One hidden rule gives every row of this table a label. Here are some rows, each with its label.
array([55., 4., -17., -22., -16., -69., 36., 48., 14., -25., -27., 9., -46., -47., 4., 1., 10., -27.]) S
array([-3., 21., 26., -2., -27., -23., -16., 4., -18., 5., -41., 17., -37., -35., -31., -46., 45., -20.]) P
array([14., 34., 16., 13., -26., -20., 4., 30., -32., 5., -38., 12., -26., 5., -23., -30., 38., -23.]) P
array([9., 16., 3., 0., -2., -13., 1., 5., 12., -22., -20., 23., -2., -3., -33., -8., 14., -18.]) P
array([-54., -43., -24., -5., 9., 38., -12., -60., -18., 44., 31., -31., 40., 7., 44., -20., -19., 54.]) P
array([54., 20., -15., 5., -19., -48., 16., 47., 11., -5., -22., 16., -35., -6., -3., -2., 0., -27.]) S
array([-41., -18., -12., 1., 27., 70., -26., -37., -17., 27., 13., -21., 23., 34., 20., 27., 5., 44.]) S
array([48., 25., -22., 21., -12., -18., 15., 34., -12., -28., -10., 14., -16., 13., 11., -1., -7., -10.]) S
array([-10., 18., 28., 16., -28., -7., -18., -1., -29., 17., -46., 13., -37., 5., -29., -57., 44., -1.]) P
array([-53., -59., -14., -17., 8., 40., -14., -40., -14., 53., 31., -38., 30., 7., 54., -3., -28., 74.]) S
array([2., 15., 27., 9., -23., -14., -16., -10., -8., -12., -26., 8., -17., -20., -13., -28., 40., -13.]) P
array([-52., -54., -9., -12., 15., 41., -4., -37., -1., 63., 34., -33., 47., -1., 38., -5., -53., 61.]) S
array([3., 9., 17., 3., -7., -21., -6., 14., 2., 20., -29., 8., -18., -10., -17., -46., 19., -13.]) P
array([0., 36., -2., 10., 9., -3., -21., 12., -30., 0., -32., 6., -21., 20., -17., -33., 25., -15.]) P
array([-36., -65., -22., -10., 21., 29., 2., -32., 37., 17., 69., -33., 58., 0., 54., 42., -84., 52.]) M
array([49., 19., -31., -20., -26., -70., 50., 48., -52., 57., -67., 15., -93., -22., 44., -28., 28., 2.]) Q
array([30., 42., -6., 40., 4., 7., 3., 30., -37., -23., -11., 2., -8., 43., -20., 5., -7., -26.]) S
array([-44., -49., 2., -17., 6., 24., -2., -44., -1., 42., 44., -17., 24., -13., 27., -4., -32., 72.]) S
array([28., 15., -16., -13., 39., 12., 25., -10., 51., -42., 29., 4., 17., 32., -4., 89., -34., 2.]) M
array([-41., -54., 3., -22., 22., 32., -12., -32., 26., 28., 70., -35., 53., -17., 40., 9., -80., 58.]) M
array([3., 15., 20., 20., -12., -12., -4., 4., -2., -7., -16., 0., -26., -1., -20., -30., 29., -18.]) P
array([-46., -36., -13., 0., 20., 31., -12., -39., -4., 28., 46., -23., 34., 22., 51., 22., -50., 51.]) S
array([9., 9., 14., 7., -2., 4., 3., 3., 28., -38., 5., 8., 19., 22., -6., 17., -9., -16.]) M
array([-3., 41., 6., 53., 2., 23., -35., -2., -37., -10., -33., 6., 6., 28., -58., -15., 41., -37.]) P
array([43., -1., -43., -15., -25., -60., 26., 36., -18., 30., -38., 15., -72., -32., 32., -12., 14., 1.]) Q
array([2., 15., -5., 6., 1., 14., 0., 1., 5., -16., -15., 4., -2., 0., -28., -19., 14., -19.]) P
array([-48., -51., -13., -35., 18., 32., 16., -48., 20., 15., 57., -42., 42., -26., 59., 8., -61., 52.]) S
array([-52., -45., -17., -4., 10., 52., -11., -52., -37., 68., 21., -25., 25., 29., 51., 10., -27., 55.]) S
array([22., 31., -9., 46., -14., -22., -10., 37., -27., -23., -10., 30., 1., 17., -33., -6., 4., -34.]) P
array([-3., 16., 25., -12., -13., -14., -4., 14., 9., -9., -33., 14., -29., -17., -34., -13., 30., -16.]) P
array([-42., -50., -17., -28., 23., 42., -6., -39., -11., 59., 42., -36., 43., 7., 51., -3., -50., 60.]) S
array([45., 22., -20., 10., -17., -35., 29., 41., -4., -9., -6., 13., -16., 12., -8., 21., -4., -27.]) S
array([14., 10., 13., -4., 7., 6., -7., -3., 32., -46., 12., 7., 13., 10., -7., 32., -9., -17.]) M
array([11., 0., 17., -22., 23., -10., 15., 7., 31., -40., 6., 2., -13., -23., -3., 35., -6., -9.]) M
array([54., 16., -16., -8., -14., -57., 29., 41., -4., -5., -32., 8., -48., -36., 5., -13., 21., -28.]) P
array([-40., -76., -13., -34., 26., 29., 1., -31., 39., 22., 67., -32., 53., -38., 39., 8., -68., 53.]) M
array([-80., -44., 62., -40., -16., 18., -29., -41., 54., 31., 38., -14., 38., -71., 19., -72., -21., 26.]) P
array([78., 18., -30., -15., -39., -106., 32., 88., -47., 14., -53., 15., -91., -32., 25., -58., 23., -24.]) P
array([-49., -60., -6., -15., 20., 25., 6., -55., 15., 50., 50., -30., 37., -15., 43., -2., -59., 45.]) S
array([38., 15., -15., -21., -15., -51., 24., 24., 10., 11., -44., 13., -35., -31., -14., -26., 31., -24.]) P
array([-3., 7., 18., -3., 16., 20., 8., -2., 53., -57., 27., -7., 28., 13., -15., 26., -19., -16.]) M
array([50., 24., -12., 0., 13., -7., 22., 39., 0., 6., -12., 0., 0., 9., 9., 29., -14., -25.]) S
array([13., 7., 17., -17., 8., -19., 4., -8., 40., -41., 16., -3., -4., -1., -22., 30., -14., -24.]) M
array([9., 8., 22., 4., -7., 2., -12., -1., 15., -27., -5., 20., -7., -12., -35., -13., 14., -24.]) P
array([0., 38., 14., 40., 29., 33., -13., 2., -14., -48., 8., -5., 27., 77., -40., 19., 27., -12.]) S
array([-13., 10., 36., 12., -22., -6., -3., 23., -19., -12., -41., 12., -11., 0., -48., -29., 43., -22.]) P
array([5., 10., 11., -8., -15., -20., 2., -4., -11., 2., -24., -1., -22., -20., -39., -23., 22., -16.]) P
Which label does each new row get?
array([-52., -60., 0., -17., 12., 22., 0., -49., 22., 40., 40., -23., 36., -38., 39., -21., -43., 45.]) -> S
array([-1., 15., 16., -15., -23., -38., 3., 0., -2., 3., -38., 15., -38., -52., -22., -24., 44., -20.]) -> P
array([0., -6., 18., -6., 24., 11., 11., 8., 24., -36., 16., 3., 11., 17., -27., 34., -10., -21.]) -> M
array([17., 8., 7., 6., 16., 2., -10., 3., 42., -34., 9., 6., 27., -3., -13., 22., 10., -19.]) -> M
array([12., 11., -33., -9., 38., 34., 16., -19., 54., -57., 33., -19., 17., 34., 18., 112., -10., -18.]) -> M
array([-4., 35., 21., 41., 6., 28., -15., -5., -14., -30., 8., 5., 4., 34., -50., 8., 24., -12.]) -> P
array([12., 22., -8., 11., -13., -18., 9., 11., 3., -20., -14., 12., -22., -11., -21., 6., 24., -12.]) -> P
array([36., 5., -16., -24., 28., -8., 32., 9., 62., -34., 8., 2., -2., 28., 18., 91., -27., -11.]) -> M
array([9., 24., 15., 1., -1., 4., -7., 15., 1., -27., 5., 22., 9., 3., -17., -12., 6., -21.]) -> S
array([-49., -34., -9., -17., 13., 42., -19., -40., 0., 46., 14., -20., 35., 2., 33., 15., -17., 46.]) -> S
array([-30., -66., -23., -45., 9., 23., 17., -51., 44., 29., 76., -19., 58., -19., 68., 23., -73., 60.]) -> M
array([7., 13., 10., 1., -15., -18., -18., 6., 4., -35., -17., 2., -26., 11., -18., 12., 29., -14.]) -> P
array([-42., -45., 16., -16., 1., 34., -7., -61., 0., 52., 33., -17., 20., -22., 39., -34., -25., 55.]) -> P
array([52., 15., -15., -17., -10., -48., 35., 43., 21., -1., -20., 18., -50., -39., 31., 7., -12., -24.]) -> S
array([-40., -57., -26., -15., 8., 32., -5., -54., -1., 57., 30., -24., 17., 3., 49., -14., -39., 51.]) -> S
array([17., 6., -5., -2., -32., -48., 0., 15., -5., 9., -45., 22., -54., -14., -6., -23., 39., -19.]) -> P
array([11., 17., 17., 2., -1., -1., -9., 9., -4., -30., -15., 25., -5., -1., -38., -3., 29., -26.]) -> P
